[[ 53  79 -79   5]
 [ 53  71 -72  28]]
|
[[ 79 -79]
 [ 71 -72]]

[[-11  49  84  11  27]
 [ 76 -15 -58   3 -18]]
|
[[ 49  84]
 [-15 -58]]

[[-37 -68  80 -17  36]
 [ 62 -48  71   3  29]
 [-68 -62 -16  79 -29]
 [-51  53  28 -70 -51]]
|
[[-68  80]
 [-48  71]]

[[ 22  11  50 -37 -92]
 [-67 -63  30  29  48]]
|
[[ 11  50]
 [-63  30]]

[[ 41 -86  14]
 [ -2  48  18]
 [ 33 -77  10]
 [ -2  39  13]]
|
[[-86  14]
 [ 48  18]]

[[-63  20  50]
 [-69  24 -77]
 [ 14  43  44]
 [ 36 -49 -27]]
|
[[ 20  50]
 [ 24 -77]]

[[ 0  0  0]
 [ 6  8 73]
 [ 5  7 -5]
 [10  9 -8]
 [-1 14 -3]]
|
[[ 0  0]
 [ 8 73]]

[[ 13 -12  -2]
 [ 16  75  -8]
 [ 10  44   2]]
|
[[-12  -2]
 [ 75  -8]]

[[-75  -9 -21]
 [ 13   1  57]
 [ 34   6 -24]]
|
[[ -9 -21]
 [  1  57]]
---
[[ 13   8 -80 -15]
 [ -6  -4  -6   3]
 [  0  52 -58  52]
 [  4  -2 -51 -22]
 [-21   6 -38 -23]]
|
[[ -6  -4  -6]
 [  0  52 -58]]

[[-24  -5   8]
 [-10 -73 -29]
 [ 30  26 -24]
 [  4 -23  -1]]
|
[[-10 -73 -29]
 [ 30  26 -24]]

[[ 87  -6  31  18 -21]
 [-13 -20 -62 -32 -62]
 [ 47  -2  79   7 -63]
 [ 25   0  78  79  78]
 [ 66  26   5   3 -14]]
|
[[-13 -20 -62]
 [ 47  -2  79]]

[[-72  -1  13]
 [ 54 -12   5]
 [-61   3  12]
 [ 52  60  22]
 [-10  27  25]]
|
[[ 54 -12   5]
 [-61   3  12]]

[[-18 -68 -36]
 [-60  46 -52]
 [-89  86 -37]
 [-89  53  37]]
|
[[-60  46 -52]
 [-89  86 -37]]

[[ 34 -12 -44  -1  77]
 [ -3  36 -49  17  17]
 [ 29 -54  39 -28  48]
 [-61  35  17  26   8]
 [  1 -15  31 -54 -19]]
|
[[ -3  36 -49]
 [ 29 -54  39]]

[[ 28 -12 -58 -12]
 [-28   4 -34   6]
 [  8  -5   7 -87]
 [ 28  -1   2  14]]
|
[[-28   4 -34]
 [  8  -5   7]]

[[ -5  82 -23]
 [ 45  21 -54]
 [ 30  65   2]
 [ 89  59 -52]
 [ 53  30  -7]]
|
[[ 45  21 -54]
 [ 30  65   2]]

[[ 30 -20 -58 -35  28]
 [-29 -68 -25  41  13]
 [ 44 -32  50 -21 -38]
 [  8 -15  -9 -66  -2]]
|
[[-29 -68 -25]
 [ 44 -32  50]]
